One turn moves each row of this set onto another row. After a few examples, where does it send each row asked below?
dusup: [  5  -6  13   2  -3  16  16  -1  10   0  16 -11  -2  -8   2   9   6  13
  24  -5 -23  10   7  -5 -15  18  -6]
zun: [ 17  -3   7   1  -3  10  19  -8  18  -6   6  -5  -3  -6   1   0   5  -2
  13  -9 -20   0  -8 -13  -1   6  -7]
sim: [ 15  -4  14   5   0  14  15  -6  25  -1   4 -12   0  -7   1   2  -1   3
  23  -4 -19   9  -7  -9  -6  11  -4]
fid: [ -3 -26  10  -8   5   8   3   0  -4 -14   8  -8  13 -14   5  -2   2 -12
  19  -5  -1   0  11  13  10 -11   2]
Mede: [  8  -4   5  -3  -6  11  19  -3   3  -4  17  -3  -5  -6   2   7  13   8
  14 -10 -25   1   6  -9 -10  13  -9]
pige: [  2 -25  19 -10  10  15   9  -1  -6  -7   5  -5  16  -2  -1   4  -3   8
  16   5  -7   4  21  19   2  -5  -6]
zim: [ 13  -8  -1 -17  -1  -4  11  25  13   2   7 -11  12  -6  10  13   4   1
  26   0 -16   5  13  -4  -1   2   8]
Naz: [  7   3   6  -1   8  18  16  -5  26  -4   4 -13  -9  -6   3   6  -6  -6
  13  -8 -14  10  -2  -9   8   3 -11]
vug: [ -5 -32  10 -10   7   7   3   0  -5 -13   8 -12  15 -16   4   2   0  -6
  21  -6  -2   4  12  11   8  -7   1]
gasis: [  6 -13  13 -13  16  11   8  -4   1  -8  -3  -6  18  -7 -10  -9 -10  -1
   2   1  -8  -1  15   7   9  -6  -5]
pog: [  4 -19  18  -8   8  16   9  -1  -6  -8   4  -1  14   0   0   1  -1   2
  14   6  -6   0  20  20   4  -9  -5]
Taz: [  7   0  -2 -18  -1  -5  11  23  15   2   2  -5  12  -9   2   9   2  -3
  24   0 -18   5   8  -7   4   0   8]
sed: [ -4 -10  17  -9  18  10  -2   6  -5 -15   7 -12  15 -16  -1  -6  -3 -13
  14  -6  -7   5  12   8   7  -5   5]
Rigon: [  6  -3  -2 -20  -1  -5  12  23  14   3   2  -6  13 -11   1  10   1   0
  24  -1 -19   7   9  -8   4   2   7]
pefif: [  3  -7   6  -4  10  16  17  -5  24  -2   5 -19  -6  -9   0  11  -9   3
  16 -10 -15  16   0 -13   4  10 -12]
nebu: [ 12 -14   7  -3   0   7  19  -9  16  -3   6 -12   1  -9  -2   6   1   9
  17 -10 -22   8  -5 -18  -5  14  -8]
vav: [  3 -19  14 -15  18  10   8  -4   0  -7  -2 -10  20  -9 -11  -6 -12   4
   4   0  -9   4  16   5   7  -2  -6]
Fes: [  3 -24  15 -12   8  12  11  -2 -10  -9   5  -2  15  -1  -1   3   0   6
  11   3  -8   0  21  16   5  -7  -8]
vego: [ -5 -15  14 -13  18   6   0   5 -10 -16   8 -12  16 -17  -3  -4  -1 -10
  11  -9  -9   4  12   4   8  -3   3]
vadut: [ 11   6  12   5  -5  18  16  -1  12  -2  15  -3  -6  -4   4   3  10   2
  20  -4 -21   2   5  -1 -11  10  -4]
koti: [  2 -10   4  -5   4  17  19   0   6  -5  19 -13 -12  -2  10  19   6   9
  16 -11 -17   9  13  -4  -3  10 -15]
lonud: [ -4 -27  13  -6   7  11   1   1  -1 -12   8 -12  15 -15   5   0  -1  -9
  24  -3   0   5  12  15   7  -8   4]
lel: [  6   0   4  -1   1  19  19   1   7  -6  18  -7 -16   1  12  14   9  -1
  14  -9 -15   3  11  -1   1   3 -13]
Vivas: [  5  -5   0  -8   8  12  19  -6  18  -6   6 -12 -10  -7   1   9  -4  -1
   8 -14 -17   8   0 -16   9   5 -14]
mog: [  4  -2  11   2   4  23  16   2  13  -3  18 -14 -12   0  12  17   3   4
  22  -5 -14  11  12   3  -4   8 -11]
fezem: [ 14  -7  -3 -17  -2  -5  12  24  11   1   7  -9  11  -6  10  13   6  -1
  24  -1 -17   2  12  -5   0   0   8]
femi: [ -7 -16  18 -11  20   9  -2   6  -6 -14   8 -16  17 -18  -3  -3  -4  -7
  16  -6  -8   9  13   6   5  -1   4]
masi: [  5 -14  17 -10  18  14   6  -3   5  -6  -4 -10  20  -8  -9  -7 -13   1
   7   4  -7   4  15   9   6  -3  -3]
Bezat: [ 15  -5  -1 -15  -1  -3  11  25  13   2   7  -9  12  -6  11  12   5  -2
  26   1 -15   3  12  -3   0   0   9]
tonep: [  6  -1   0 -18   0  -3  11  24  17   3   2  -7  13 -10   2  10   0  -2
  26   1 -17   8   9  -6   3   2   8]

Bezat moves to Taz
femi moves to lonud
pige moves to masi
Now these:
vadut moves to zun
Naz moves to lel

